(in the rows, 128 means zero)
Which row each row swaps with, under one turn or mirror:
The rows were stretched afterwards, more along some directions than others.
j_29: [127 129 139 154 145 121 153 132 161 105 125 111 136 136 116 135 109 163]
j_838: [107 101 120 134 150 121 110 132 143 131 100 113  96 112 133 139 135  85]
j_943: [132 141 134 132 140 114 142 127 136 134 127  87 125 139 136 144 139 117]
j_308: [121 129 133 133 161 134 114  95 118 119 119 135 123 145 120 146 100 112]
j_31: [160 120 100 156 157 133 162 122 133 140 100 130 123  77 135 109 110 134]
j_645: [135 132 127 156 134 156  84 158 143 124 120 105 148 153 139 114 145 119]
j_219: [128 152 107 184 161 126 128 141 141 129  96 124 121 110 125 112 122 120]
j_849: [117 149 109 166 149 113 123 117 135 136  96 104 112 116 130 123 128 112]
j_93: [115 137 108 141 151 160 106 156 128 148 122 103 119 142 140 124 150 115]
j_835: [ 98 100 111 131 172 116 140 131 114 124 105 126 101  98 126 132 126 128]
j_586: [125 149 119 112 119 156 133 128 135 132 132  99 130 162 134 140  99 113]
j_479: [110 139 119 137 176 103 126 113 140 104 113 133 109 109 129 129 151 103]
j_685: [116 127 153 133 146 146 103 149 144  99 122 113 122 139 119 133 124 137]
j_74: [115 113 123 120 167 128 112 133 113 151 105 106 107 117 171 123 106 102]
j_917: [147 152 129 115 167 148 107  88 124 115 124 123 133 140 146 131 130  98]
j_505: [132 113 120 131 113 108 126  94 134 130 100 102 113 114 137 152 123 106]
j_327: [113 114 121 143 169 120 124 124 116 123 113 147 123 126 113 131 105 119]
j_428: [126 157 127 146 131 160  86 154 123 118 116 115 152 136 136 118 140 108]
j_478: [154 108 141 145 152 134 106 115 135  99 106 131 141 100 141 105 149 153]
j_126: [100 105 137 149 125 149  77 155 154 120 110  95 121 129 133 128 143 123]
j_636: [ 87 121 135 117 144 129  90 128 126 110 130 135  93 156 121 141 145 110]
j_121: [106 133 124 126 139 110 144 134 140 102 129  91 138 130 123 141 105 135]
j_179: [118 160 117 153 140 127 104 143 125 110 132 139 140 127 127 104 173 128]
j_94: [126 109 110 160 191 147 102 156 126 161  93 107 104 113 140 107 124 106]
j_867: [137 138 132 154 136 129  92 139 155 117 105  77 135 134 149 116 152 132]
j_839: [161 123 107 154 163 124 149 120 135 139 105 145 114  82 133 113 127 138]
j_780: [129  96 158 145 134 119 124 141 166 135  94 121 104 142 116 134 115 154]
j_549: [146  91 144 139 161 121 125 141 135 172 106 111 110 117 153 114 147 132]
j_913: [158 119 137 163 170 139 104 137 128 133 108 140 128  96 142  98 138 112]
j_306: [152  99 130 129 144 143 116 139 132 139  92 109 102  83 147 118 125 118]
j_618: [125 148 101 146 112 132 132 128 142 131 105 122 115 139  98 138 121 121]
j_447: [112  94 147 126 143 130 111 159 130 161  92  87 107 118 157 138 112 106]
j_344: [154 132 124 177 143 136 121 127 155 157  98  86 128 143 122 125 138 125]
j_264: [ 95 112 149 112 152 121 104 129 133 114 117 122  92 139 142 145 111 103]
j_398: [129 108 138 135 123 151 102 144 148 125 109 125 120 122 145 112 100 116]
j_146: [170 133 123 124 135 161 101 115 129 135 115 120 125 132 147 122 141  98]
j_516: [150 116 137 125 119  99 133  96 139 121 107 102 136 124 143 141 126 134]
j_538: [169 121 123 141 183 133 130 108 144 143 106 122 121 115 137 120 154 107]
j_175: [162 135 127 166 146 125 151 129 159 160  97  75 125 140 137 135 123 135]
j_492: [169  87 134 154 166 146 116 139 141 134 102 123 141  89 139  97 104 134]
j_368: [138 109 158 131 125 118 125 113 160 134  97 110 107 143 128 141  98 147]
j_410: [119 130 108 120 160 162 104 119 108 149 111 107 113 112 152 124 121 101]
j_134: [122 121 140 153 145 120 157 148 155 105 120 111 139 122 115 131 115 170]
j_279: [130 122 141 147 149 110 151 132 163 120 124 115 120 137 117 145 124 163]
j_723: [133 158 102 135 119 124 139 117 133 126 104 129 118 125 114 129 133 129]
j_959: [157 114 112 156 159 133 157 136 130 131  98 136 131  68 135 101 115 148]
j_795: [123 111 135 142 155 145  85 146 134 135 103 119 111 106 168 105 142 123]
j_540: [163 110 134 111 137 142  91  94 121 139 109 131 104 117 161 115 154 109]

j_838 is swapped with j_917
j_516 is swapped with j_327
j_94 is swapped with j_867
j_549 is swapped with j_179

